(in the rows, 128 means zero)
Each path below is one point turned by a fixed rotation once a step. After each direction that follows a path, write how fast that rotation turns it, in degrees a step (0 if it stays still).
Each turn is a multiple of 5 degrees from 10 to 175, or 0.
Each row of a path follows its step; steps can be skipped.
Rotation 1:
step 0: [130 130 124 124 133 129 125 131 122 132 124 129 131 130 124 134 134 121
 136 123 131 145 130 119 128 131 127 125 121 130 126 124 119 127 123 134
 131]
step 6: [127 129 132 119 127 133 134 135 125 122 118 131 124 125 126 134 125 128
 136 134 127 131 118 129 135 122 129 125 127 136 125 126 127 125 130 118
 133]
step 7: [135 126 129 126 137 130 134 130 126 129 127 122 124 130 123 140 125 129
 132 131 123 126 129 119 130 134 136 119 132 135 125 127 124 123 121 120
 121]
step 11: [126 132 126 124 120 128 135 130 128 131 122 129 124 130 136 134 132 123
 134 135 125 138 122 120 126 136 129 121 121 135 129 125 126 130 120 125
 135]
step 14: [123 124 123 121 131 126 130 133 127 134 128 131 125 120 123 131 126 122
 142 133 125 131 123 118 122 129 133 122 123 125 130 133 125 127 133 124
 138]
step 16: [133 128 123 125 125 131 127 131 124 120 124 137 117 131 124 131 137 133
 130 133 128 134 127 122 133 125 128 125 119 124 127 119 130 133 121 123
 133]
step 17: [134 125 124 120 136 133 137 140 127 131 123 134 129 129 117 129 132 128
 134 123 133 133 128 124 128 124 133 124 124 134 128 129 126 124 132 120
 127]
step 20: [129 116 130 118 127 132 135 131 136 130 129 128 119 129 125 136 132 133
 134 121 132 126 127 128 135 118 129 122 128 130 125 132 124 127 119 127
 129]
Directions:
[129 128 129 128 131 127 126 127 129 127 127 124 126 131 128 129 130 129
 127 128 126 130 131 126 129 128 129 132 133 126 131 127 128 129 127 128
 128]
135
[129 128 131 128 125 126 129 129 131 128 130 130 125 130 131 129 129 128
 127 130 124 125 129 127 130 126 127 126 127 130 129 126 127 127 126 126
 127]
80
[126 128 128 126 128 128 131 126 127 131 130 129 126 132 130 125 128 127
 127 127 130 129 130 129 128 129 129 129 130 130 124 128 127 128 127 128
 132]
40
[129 132 129 128 129 129 130 131 126 126 126 129 130 129 129 127 129 128
 127 129 129 132 129 129 130 130 128 129 127 132 129 125 130 127 128 128
 127]
65
[126 130 129 129 130 126 131 127 128 129 126 129 130 126 129 129 124 128
 129 127 124 129 129 126 127 130 126 127 131 128 127 127 127 129 130 124
 128]
95
Rotation 2:
step 0: [125 132 132 123 123 143 122 123 117 120 127 125 123 125 119 130 131 126
 133 128 128 135 123 129 129 139 134 136 127 127 130 125 124 127 125 131
 127]
step 1: [126 137 125 127 130 133 128 122 128 129 130 129 130 129 135 131 131 127
 120 127 126 139 118 131 129 143 129 135 132 140 135 127 122 126 130 132
 130]
step 3: [124 130 133 129 127 133 134 133 121 129 130 129 127 129 124 123 129 130
 135 129 123 132 129 132 122 133 130 136 124 121 136 132 127 129 120 139
 113]
step 6: [131 130 125 122 130 127 124 131 128 128 131 132 134 133 135 133 128 132
 128 126 126 143 129 130 126 130 125 132 130 121 138 126 114 131 126 136
 117]
step 14: [131 135 119 119 136 125 127 125 131 123 131 132 129 135 127 123 131 130
 124 126 123 129 129 132 132 132 127 141 139 128 134 134 130 130 129 134
 118]
step 15: [128 131 128 126 127 132 128 132 125 127 130 141 122 122 119 124 129 135
 126 117 133 131 127 135 125 132 129 134 136 121 132 140 128 130 125 125
 122]
step 18: [132 137 119 118 130 129 123 126 129 123 132 133 130 124 122 125 126 138
 132 128 122 134 129 125 123 127 128 131 130 128 129 135 129 140 134 129
 116]
step 19: [136 133 126 126 127 144 132 128 125 115 136 135 128 126 128 125 132 127
 128 125 132 132 130 134 124 129 122 132 136 123 130 131 124 130 125 129
 121]
Directions:
[131 127 129 130 126 128 128 129 126 128 130 128 127 128 125 124 129 130
 129 128 131 126 128 129 124 127 127 129 129 125 127 128 127 124 129 131
 127]
90
[129 127 127 129 126 128 130 127 132 129 127 130 127 130 129 127 127 125
 127 130 127 125 126 128 128 129 128 132 131 132 129 127 130 126 132 127
 128]
115
[127 131 128 129 126 125 128 128 125 124 128 125 127 129 126 126 128 130
 130 131 125 126 128 127 128 128 130 128 126 130 127 125 131 129 128 127
 126]
80
Rotation 3:
step 0: [136 122 130 130 124 125 121 126 133 125 129 133 127 133 140 127 129 122
 124 127 137 137 140 134 136 122 129 130 128 128 120 141 128 138 124 129
 126]
step 3: [127 128 129 146 131 129 125 131 121 128 122 135 126 136 134 136 127 130
 138 129 137 124 131 137 129 129 128 135 141 130 126 127 132 129 117 127
 129]
step 4: [128 136 136 136 126 121 133 124 130 121 125 138 138 136 128 126 120 128
 121 133 115 134 126 120 128 128 132 124 134 126 121 131 141 129 134 126
 129]
step 6: [125 130 131 135 129 134 126 130 126 139 125 131 140 130 131 136 135 137
 127 129 132 131 129 117 124 126 129 138 125 126 130 116 124 136 125 138
 137]
step 7: [121 121 123 134 143 134 132 126 125 122 132 123 137 127 128 132 120 127
 129 132 126 139 117 127 120 128 128 126 137 132 130 126 130 127 138 121
 129]
step 8: [130 133 123 145 128 118 117 133 122 122 122 132 118 127 123 124 124 120
 134 136 132 128 127 131 125 123 125 130 128 129 131 131 129 127 130 135
 141]
step 11: [134 133 121 137 133 130 134 135 128 128 139 124 125 126 132 139 136 129
 127 139 130 130 133 126 119 128 126 129 125 125 135 128 113 128 123 134
 134]
step 17: [135 130 127 123 133 136 133 117 127 124 133 121 139 132 117 135 121 122
 122 122 127 125 133 127 137 119 137 126 133 123 128 133 135 128 128 133
 130]
Directions:
[129 128 127 126 130 127 129 129 125 127 128 127 126 130 126 126 129 128
 127 128 129 126 131 126 130 127 129 128 126 125 130 130 124 128 128 123
 126]
20
[129 129 130 127 129 129 123 128 127 128 129 130 129 128 127 131 130 129
 125 129 124 129 129 130 131 127 127 126 131 128 131 125 128 127 125 127
 130]
135
[126 129 124 128 129 127 130 126 129 127 126 128 124 130 127 128 130 124
 128 129 125 128 128 130 131 126 131 129 129 129 125 126 130 129 128 128
 128]
80
Rotation 4:
step 3: [131 120 134 129 140 127 125 124 136 135 124 127 126 131 126 126 124 120
 125 125 131 123 127 130 127 137 129 125 140 130 131 116 125 138 134 130
 128]
step 7: [124 134 137 122 137 128 128 128 126 141 130 122 124 140 139 131 124 120
 124 130 134 134 130 126 132 135 124 134 125 127 130 124 129 134 129 131
 122]
step 12: [133 129 134 126 132 118 129 119 139 131 122 119 136 132 122 132 124 122
 134 125 138 128 128 121 125 121 131 124 131 129 130 128 133 137 126 134
 124]
step 13: [131 128 128 121 125 132 125 127 138 132 136 131 133 125 120 130 129 117
 125 132 134 117 131 126 134 135 121 126 133 134 126 128 128 139 127 131
 117]
step 14: [120 136 127 123 128 127 123 125 134 126 131 119 134 126 133 128 131 121
 129 133 128 126 137 125 141 137 125 128 131 138 121 122 124 122 121 125
 131]
step 15: [128 130 135 122 122 129 119 115 127 119 130 119 133 128 122 131 127 125
 131 135 121 132 133 129 133 123 139 131 126 129 124 120 125 131 128 131
 136]
step 18: [122 131 132 126 124 120 125 123 135 118 135 125 123 134 132 126 135 126
 131 133 134 119 139 122 129 124 125 121 118 134 131 133 125 130 128 126
 126]
step 19: [132 126 129 125 126 122 125 125 128 121 132 128 132 139 131 132 139 125
 138 122 119 121 133 130 134 123 130 123 131 132 128 115 122 136 127 129
 123]
Directions:
[130 129 128 127 130 126 129 127 128 129 127 128 124 130 127 129 125 124
 127 129 128 130 126 127 128 126 128 129 130 124 127 128 130 127 131 131
 129]
80
[127 127 129 126 131 127 130 128 125 126 126 128 125 126 131 130 128 130
 126 126 128 129 129 129 125 130 127 129 128 128 126 127 129 131 126 128
 125]
20
[132 130 128 128 126 130 128 129 127 131 126 125 127 128 127 127 129 130
 128 130 128 131 130 126 127 127 124 127 128 126 131 129 130 132 126 128
 130]
70
[126 127 127 127 128 126 126 124 130 124 126 129 128 128 127 127 127 129
 131 128 129 131 131 127 126 126 129 129 126 127 128 130 130 128 128 126
 130]
110
